Each row is where one point has got to under a steady rotation. How many steps took it there?
The counts run from 0 to 196.
[  6  -2  13  -3  -4  -8  -3  11   8 -10  -4   9  -9   1   9  -2   2  -1
  -6   2  -5  -7 -10   8  -2  -1  -4   3   1  -3  12   5   1   4 -14 -10
  -1   9   0  -1   9   8  19  -4   7  14   5  10   9  -4 -10   9  13  -9
   6   0  12   3   7 -15  -9  -3   9  -7  -2  -2   4   2 -11   2  -4   0
 -10   4  -3  -4  -2   0   7  -2  -2] | 17
[  1   4   7   0   4   8   8  -4   2  -5  -6   4 -11   0  -1   5  11   6
  -2   3  -1  -3   2  -7  -1  11  11   8  -4  -1  16   1   1   2  -6  -8
  -5  -3   3 -17 -13   4  12 -12  -4  20   4  12   3   3 -11  -8   6  -1
   5  -2   9   4  12  -2  -2 -10   8  10  -4  -3   5  11  -5   8   1   7
 -16 -10  -5  -7  -6   2   3   2  -3] | 41
[  9  -7  14  -1   7 -11   5  -5   1  -8 -10   4  -7 -11   2  -7   2   9
   1   9   0 -17   0   2   5  -2 -14   8  -6   1   2 -11   0   0   0   8
   1 -10  12  -9   2   9  14   0  -2   6  -7  10   9 -12  -9   9  18  -4
   5   2   4   3   2 -14   0   0   9  -1  -6   4   3  -2  -2   0   3   5
 -12 -13   0 -11   0  -6  -3   4  -6] | 22
[  0  12   9   0   0   8   9   5  -3  -4  -6   7  -5   4  14   9   2   5
  -1  -5  -3  -1   3   3  -8   9   9  -3  -9   3  15  -8   0  -5 -20 -14
 -11   1 -10  -9  -3  10  16   4   1   7  -2   6   5   1  -7   9   3  -7
  -7  -2  14   2  -1 -12  -7  -5  13   1  -1  -5   4   4  -4  -1  -6  -1
 -15   3  -1  -4  -2  -6   0  -4  -2] | 158
[ -2  -5   9   1   1  -1   8  -1   4  -1 -10   2  -3   3   9  -9   5  16
  -7   5   0  -7   4  -3   8  -1  -6   8  -8  -2  12  -5   0  -6  -7   4
 -11 -16  -5 -15  -7  11  14  -8   4  20  -4  16   6   3 -11  -1  17   2
   2   0  -2  -3  -1   3   0  -1   6  -4  -4  -3   9   5   6   1  10   6
 -12 -10  -7   0 -14  -3   0  -6  -3] | 182
[ 16   8  10  -6   2  -1   7  -8  -5  -2  -8  -7 -16   2  -5   3  11   5
   4   3   1   3   8  -4   0  -2   5   0   0   1  12  10   2   5  -6  -2
   2  -1   2 -11  -1  -2  13  -6  -3  16   6  -5   5  -4   0   7   1 -16
   9   0  19   9   6 -16  -1  -4   3   1  -6   0  -3  -2 -11  11  -2  10
 -17  -3  -7  -9  -5   1  -4   7  -3] | 87
[  4  -4   8 -10  -4  -2   6 -13   8   2  -4   5  -5   5  -5  -1   0  11
   1   6  -1   0   2   3  -3  -6 -12  12  -1  -7   6   0  -1   0  -7   4
 -17  -7   0 -18   2  14   7  -2  -2  12   3   0   1  -5   6  -3  12  -3
   1   7  14  -4  -1 -17   2 -12   5  -4   8   3  10   5  -2   5   4   1
   0 -10   2  -2   0  -5  -4   7  -7] | 79
[ -3  -5  -1  -6  -3   5   3   4  12  -8   9   0 -16   2   3  -6  -1   0
  -7  -4  -9  -7   4   5   3   3   4   2  -6  -1  17  -7  -6   5  -9   0
   4  -4  -4 -12   1   4  10 -14  -4   7  -6   7   6   0 -16  -9   3   1
   5  -5  11  -5  12  -3  -4 -11   3   8  -2   4   6   9  -3   7  -8   4
  -6 -10 -13  -6 -16  -4  -1   2  -5] | 147
[  3  -5   6   7  -2   1  -1   0   0   6 -12   0  -2  10  -2  10   2   0
  -3  11   4  -4   4  -4   3   2   9  11 -11   8   7   0   5  -7 -18 -13
 -10  -4  14 -19  -5   4   7  -5   7  13   6   1   6   1  -1  14   1  -8
   4   7  13   5  -3  -8   1 -16   3   7  -1   1  12   7  -5   5  -1   0
   2  -8  -5   4   4  -7  -5  -5   2] | 1
[ -6  -6   3   1  -7   3   4  -7  -4 -15  -4 -12   1   1   7   1  -1   1
  -9   3  -8  -4   1  12   4  -6   4   4  -9   1   8  -6   9  -3 -20   4
  -9   3   6 -12  10   6   4   3   4   3  -7  -2   1  14  -7   8  -1  -5
  -4   9  15  -3   5 -13   0 -10   0   6  -3  -3  20   1  -9   6 -11  -5
  10 -13   1   4 -13 -10  -2  -3  10] | 55
[ -5  -7   0  -4   7  -1   2  -8  11 -10  -8  -1  -2  -4  -1  -4  10  14
  -1   3   7   1   5  -5   1  -7  -4   9   2  14   3  -9   7  -6  -3  16
  -1 -11   9 -13  -5   1  -4   3   7  11   1  -5  -1  -9  -2   7  -3   0
   2   8  14  -1   6 -11  10 -10  -1  -2  -1  -1  10   1  -3   7  -6   7
  -4 -20  -2   3   4  -4   4  10  -9] | 115
[  1  -2  -2  -5   3   8  10  -3  -3 -10   0  -1   1  -7  11  -9   0   4
  -2  -6  -8   1   5  10   1  -6   1  -3   0  -1   9  -2   2   3  -6   0
   2  -3   2  -7  12   0   4  -5  -6   0  -2  -1  -9   2 -13   1   0  -1
   5   3  14  -6   2 -14  -1 -10   7   0 -11  -5   7   2 -19   9 -12  -3
   0  -9 -13 -17 -15 -16  -2  17 -11] | 91
[  2  10  -1  -6   9   5   8   4   4  -9  -9  -4  -8  10   4   1  11  17
  -4  -7 -10   2   2   3  -7  -6  -2   3   2   3  12  -4   6   3   1   1
   1   0  -8  -7  -7  -2  16  -6   4   7   1  -7   4  -4  -8   4   1  -4
   3  -5  20   8   3  -7  -8  -3   0 -11  -2  -1   5   3  -9  10  -3   4
 -18  -2  -7  -4 -19  -7  -6   7  -8] | 34
[  2  -4   6  -2   3   5   0   1   2  -3   2   3  -6   8  -5   2   1  -3
  -1  -7   5   1  -9   5  -6   0   0  14  -4  -5   7  -8   7   4  -4  -3
 -13   5  10  -4   0  10  12  -5  -4   9   3  -4  -1   0 -11  -6  11   9
  13   4  17  -1   4 -11  -1 -16   5  -1  -1   8   6  11  -1   6 -24  -4
  -5  -8   2   2  -5  -7   8  10  -9] | 149
[  6  -2   7   0  -8   1   4   6   7  -5 -12  -2  -8   7  -3   0   3   8
  -7  -5  -1   2   5   1  -5  -1   2   8   9  -1  16   3   5   2 -11  -3
  -1   1   6  -7   0  -5  18  -2   4  10  -8   4   9  -1 -11  12   2 -14
  17   0  12  -1   3  -6  -7  -1  -4  -4   1   2   4   2   7   9  -9   4
  -3 -17  -7   4 -18  -2  -5  -2   4] | 141
[  9  -1  10   0  -6   6   3  -1  -7   2  -9  -2  -4   5  -6   4   2   0
  -9  -6   3   0   6 -13   2  -5  -4   5  -7   5  11 -10   3  -7 -14  -2
 -12  -5   7 -19   0  13  13   4  -2  21   0  -4  10  -2  -5  13  12  -8
  13  -3  12   9   2 -11   7  -9   0  -1   5  -1  -1   1   9   5 -10  -3
   2   5  -1   7  -6  -8   4  -5   5] | 189
[ -9 -12  -5  -4  11  -1   5  -5 -11  -7  -4   4  -7  -6  11  -6   7   8
   3   3   7  -4  12   5   1  -8   6   3 -10  10  14  -5   6  -5 -15   5
   1   1   0 -11   2   2   2   8   3  -1   4  -5  -6   0  -5   9  -5  -4
   4   3  12  -3  -5  -7   1  -8   4  -5  -8  -8   9   1  -7   3 -17   5
  -8  -9  -9  -2  -5 -16  11  12   1] | 168
[ 11  -7  16   5   5  -7  11  -8 -12  -3  -8  -1  -1  -6  -1 -14   2   4
  -1   9   3  -9  -3  -1   9  -4 -12  -1  -7   5  -1  -8  -2   0  -6   7
  -4  -8   2 -11   7  11  12   3  -9  12  -6   9   2  -1  -9   8  16   0
   4   7   5   4  -2 -21   4  -2   8   0  -9   6  -5  -3  -9  -1  -7  -4
  -5  -1  -4  -9   2 -10  -2   0 -12] | 21
[  5  -1   6   5  -2   3   8   9  17 -14   1  -1 -13  -1   8  -5   5  10
 -11  -3 -12  -8  -4   3   3   6  -9   3   1   2   4  -5   0   6  -8   1
   0  -9   3 -11  -1   7  10 -12  10  20  -8  13  10  -8  -9   3   9  -3
   2  -6   6   2   9  -8  -2  -6   1  -2   1   1   6   7  -4   1   5  -1
 -10  -2   4  -5  -9   4   0  -3  -6] | 70
[ 12   5   4  -5   2  -4   3  -1   5   5 -10   2  -7  -1  -6  13   5   3
   0   1  -5  -1   9  -1  -1   0   4   1   8   4  15   3  -1   3  -4  -3
  -4  -4   5  -9  -1   1  16  -1 -10  20   4   5   6  -4  -9   9   5 -16
   8  -4   5   6   5 -12  -3  -6  11  -1  -8  -5  -4  -1  -4  18   3   5
  -7  -9  -9  -7  -9   2  -5  -1  -1] | 88
[ -1  -6  -5   9   2   7  11  -5   6  -3  -6  -5  -2  -4   2   4   0   7
  -1   3  -8  -7   5   4   8   6   3   3 -17   8   9 -12  -5  -5 -11   4
  -2  -8  13 -23  -8   7   4  -4  -3  14  -9   3   5   4  -7   3  -1  -3
  -2   1   3   2   5  -9   5 -15   5  14  -4   2   5   1  -4   0  -1  -6
   4 -13  -2  -2  -8 -10  -4  -8   1] | 107
[-13  -2   5  -5   2   0   2   2   3 -13  -7  -7  -8  10   7   3   8   7
  -6  -3   1   3   8   2  -7   3   7   0 -13   7  15 -12   8  -5 -15   6
  -6  -2  -1  -5  -9   3  18  -1   7  10  -2   4  10   4  -9   7   0  -4
  -2   1  15  -1   8   4  -8  -4   1  -5   0  -6  13   2  -1   9  -7   9
 -13  -9  -2   5  -9  -4  -1  -4   8] | 111
[ 10  -3  11  -5 -11   2   3  -9   4   3  -6   1  -5   0  -5   1   1   0
  -1   3   3  -5   1  -6   6  -3 -11  16  -1  -4   3  -4   2 -10  -6   2
 -15  -8  14 -21   3  17   7  -5  -4  10  -3  -1   3   0   1   0  15  -3
   8   3  12   3   4 -16   4 -16   1   4   2   7   9   6   2   6   7  -7
   0 -10  -2  -5  -1  -1  -9   2  -1] | 78
[  4   3   4   0  10   2  14 -10  -9  -5  -8  -1   4  -3   7   3   6  12
   0   6  -6  -4   5   1   7  -2   3  -1 -10   9   8  -6  -2 -11 -11   3
   2 -10  -2 -19   3   8   6   5  -2  12   0   7  -1  -1  -3   2   3  -4
 -11   1   6   7   1 -20   3   0  17   0 -15  -4   4  -3 -15   4   3  -2
 -16  -2  -3  -7  -1  -8  -1   1  -2] | 51
[  7  -2   1  -6   7   1   5  -2   9   4  -8   4   1   2  -3   7  -1   7
   1   1 -12  -4   4   0  -3  -4   0   8   9   6  12   0  -3  -3   2  -1
  -7   0   5 -14  -2   3  12  -3  -9  20   5   4   3   2 -15   4   4  -9
   8  -1   6   5   4  -3   0  -6   9  -2  -5  -8   7   2   1  18   5   4
   7 -17  -9  -8 -18  -4  -2   5   6] | 89
[ -1  -7  -5   0   5  -3   8  -1  -8  -6  -3   2   2  -2   1  -8  -3   4
   0   0 -12 -10   7  12  -1 -19  -6  10 -16   5   8  -8   0  -1  -5   6
   4  -1   2 -17   5   5   6  -2  -7   7   0 -11   1  -8  -2   6   5  -6
   9  -5  17   7  -2 -13   0 -10   1  -5   1   4   8  -4  -6   6 -14  -2
  -4  -4  -7  -6 -17 -14  -5   7  -2] | 138
[  2   3   8   4   9   2  15 -13 -12  -1 -11   1   1   3   4   4   7  18
  -2   5  -7   2  12   3   3  -5   6   2  -4   5   7   0  -7  -5 -10   6
  -7  -7   1 -16   3   6   2   9  -1  16   4   0  -6   3   2  -5  -4  -6
  -6  10   9   1  -3 -20   8  -3  17  -4  -8  -3  10   1 -13   2  -1   2
  -2  -7  -2   4  -3  -3   1   5  -5] | 50
[  4  -3   4  -2   2  -4  11  -5   3   3  -9   0   5   5  -6  -8  -1  11
   3   4  -5  -1  11  -1   3 -18 -10  13  -4  11  -1  -6  -2  -8  -3  11
  -4 -12  -7 -14  -3   3   4   7  -4  13   2  -8   3  -9  -1   7   9  -5
  -2   8  14   5  -2 -22   6  -7   6   0   0   8   3  -3 -11   7   1   4
  -1  -9 -11   1  -3  -7  -5   7 -13] | 191
[  4  -9  -3  -2   4   2   3  -6   3  -2  -5  -8  -8   5   9  -7   7   7
  -3   6  -1  -4   8  -1  18  -3  -7   7  -6  12   2  -9  -1  -5   2  16
  -4  -6   8 -19   3   8   3  -8   4  11   2  -3   1   8 -12   9   2  -7
   9   3   2  -3   7  -1   5  -8  -4  -1 -13  -2  13   4   1  11   1  -4
   1  -4 -12  -2 -17 -13   0   1   0] | 60
[  3  -2   9  -8  -6  -3  -8   1   8 -11  -9   5  -6  -2   4   2   9  -1
  -3   5   6  -6  -2   1  10   2   5   8   2   9  11   3  12  -7 -14   3
   7   3   6 -12  -1  -1   2  -2  13   9  -2   4   3   4  -7  20   1  -5
  11  -1   6   1   9 -10  -1  -6   2   6 -16   0  10  -5  -7   9  -2   1
 -10 -11 -13  -3   1  -6  12  -3   6] | 170
[ 14  -3   5  -6   0   2   1   4   5   4 -12  11  -3   1   5   0  10   5
   0   4   7  -5  -1 -13  11  -3  -6  13   8   8   7   7   6  -7  -1  -1
  -5  -3   0 -17  -1   9   3  -5   4  21  13   7  -1   4  -8  12   8  -6
  15   2   1   6  -1  -5   1  -6   7  -6 -13   0  10   3   0  12   6   1
  -8  -2 -13  -5  -8  -6  15   2  -2] | 12
[  3 -14  -5  -4   7  -4   1  -8   3  -2   6  -8 -11  -3   5  -2   6   4
  -4   5  -5  -4   9   8  10  -7 -10   1  -9  10   4  -9   2  -1  -8  19
  -1  -7  13 -15   9   8  -2 -12  -4  10   6   1  -6   1  -4   2   0  -8
   6  -1  11  -3   8 -13   2 -12   0  -4 -11   2  15   3  -8   6 -14  -7
  -2   2  -4  -5  -5 -17  -3   8  -9] | 61
[  4   3  14   1   2   3  10 -10   2  -9 -15  -2   0  12   8  -6  -1   7
   0   5  -4  -2   1  -1   3   0   2   6 -10  11  -6  -4   0  -5  -9   6
 -16  -3   5 -11   0   3   1   5   5   3  -3 -12  -2   5  -9   9   0  -7
   0  20  12  -8   1 -17  11  -9   5  10  -5   4  11   2 -12  -1  -2  -4
   9 -15  -9  -1   0 -16   3   4  -4] | 161
[  2  -6   8  -1   3  -9   4   0   8  -2  -9   9 -10   1   7  -7   1  10
   0  11 -11 -13   6   5   3   0  -9  12  -8  -6   6  -5 -11   2  -2   7
  -1  -4   2 -12   1   5  16  -6   4   6  -5   5  14 -11  -7   2  13  -4
   7   2   6  -5   5  -7  -2  -3   4  -4   3   4  13  10   4   3  10   6
 -10 -12  -5  -9  -5  -3  -8  -3  -2] | 23
[  1  11   7   2   4   7  11  -2  -1 -13  -8   6  -7  10  15   3   3  12
   0  -4 -10   0  -1  10  -9   0   7   2  -9  -3   9  -4   4  -4 -14  -6
  -9   1  -6 -11   0   8  13  -2  10  -1  -1  -3   2  -1   1  -5   3  -2
  -7   2  20   1   2 -13  -1  -6  10  -3  -1  -4   8  10 -12  -1  -2   0
 -20   0   2  -5  -4  -4  -1   5  -7] | 157
[ -3  -8   3  -2  -4  -4   2  -1  13  -6  -4   5  -2   7  14   7  -7   2
  -6   3 -17 -11   3  13  -1  -4   5   4  -6   7   6  -3  -5  -3 -16  -1
  -7   3   7 -11   6   4   5  -3   7   3  -2   0   1   9  -8   9   0  -9
   0   6  10  -8   6 -10   0  -5   6   3  -2  -4  17   6  -6   5  -2  -6
   9 -14  -6  -2  -7 -12  -1  -4   7] | 54
[ 13   7   9   5   4  13  11   7  -4  -1  -8   9 -14   0   4   2   7   2
  -3  -4   2  -3   3 -14  10  11   4   5  -5   6   8  -9 -11  -9  -4   0
  -1  -5   5 -21  -6  11   3  -7   5   5  -2   0   1   0 -10  -2   3  -1
  12   1   5   3   6 -10  10  -5  11   7  -5   4   0  11   3   0  -3  -3
 -13  -6  -8 -10  -6 -15   3   1  -7] | 153
[  5   3  15   6   7   3  15  -7  -5   0 -12   6  -1  12   3   8   1  17
  -5   4  -5   2   3  -2  -2  -1   5   8   2   2   3   1  -4  -3 -11   7
 -14   1  10 -17   0   8   2  11   6  15   4  -3  -4   8  -2  -2   0  -6
   3  14   6   2   1 -15  10  -7  13  -5  -1  -1  17  10   0   0   0  -1
   2 -11   2  11  -7  -4   7   0   1] | 49
[ 10   3   6   4   5   8   8   3   8   5  -2  10  -6  -3  -3   9   1   3
  -3   2  -3  -7   2   2   4   7  -3  11  -3   8   8  -8 -14  -2 -12  -3
  -4  -7  15 -19  -1  14   0  -7  -4  16   1   3   2  -5  -7  -3   3  -3
   7  -1   7   2   7 -17  15 -13  18   5  -5   5   4  12  -1   1  -2  -7
   0  -7  -5  -6   3  -9   1   2  -8] | 154
[  1   1   3  -3  -3   3   5 -17   9  -9  -8 -10   2   9   5  -2  10  12
  -1   6  -3   7  -1  -1  -1  -3  -1   3  -2   8   0  -4  16  -5  -5   6
 -14 -16   0 -13  -1   6   2   4   2  19   2  -2  -7   5  -2  10   6  -3
  -5  11  14   2   1 -18   0 -11   3   1  -7  -4   8  -1 -13  12   3  -2
  -1  -8  -2   4  -6  -1  -5   3  -5] | 3
[ -2  -5   4   1  12  -5   0  17  15  -8  -3   9  -7   2  18  -6   2   6
  -8   1  -8  -9  -3   6   3  -3  -7   7   0  15   2  -7  -5   2  -8  -2
   0   1   0  -5  -1   1  11  -6   9  13   3   7   3  -3 -20  13  10  -2
   6  -2   5  -1   2  -5  -8   0  10 -10 -11  -6  11   3  -3   1  -3  -1
  -7  -1  -7  -5 -10 -10  10   1  -4] | 176
[  5  -7   5  -1   1  -3   1   4  -3  -9   3   3  -4  -8  10  -7   4  -2
  -4   3  -7 -13  -9  14   2 -11  -1  11  -4  -4  11   7   5   7 -10  -7
   5   6   1  -9  12   8   7  -7   6   8   3   6   1  -9  -1   4  10  -4
   4  -2  14   7   2 -11  -4  -8  10  -6  -4   0   5   3 -15   0  -5  -3
 -17   2  -3  -9  -5  -2   8  10  -7] | 16
[  8  -3   1   5  -3   6   5  -5  -3   7  -8  -6   3   4  -8  -5   3   5
   2   0   2   5   8  -2   7  -5   2   1  -5   1  10   1   2   1  -9  -4
  -4  -9   5 -13  -3  -3  11  -4 -12  22   4   2  -3   5 -10   1   8  -6
  10   6  11   2  -1 -15   0 -12   2   6 -10   5  -2  -1 -10   7 -16  -2
   1  -9 -19   0 -16  -7   1   0 -14] | 143
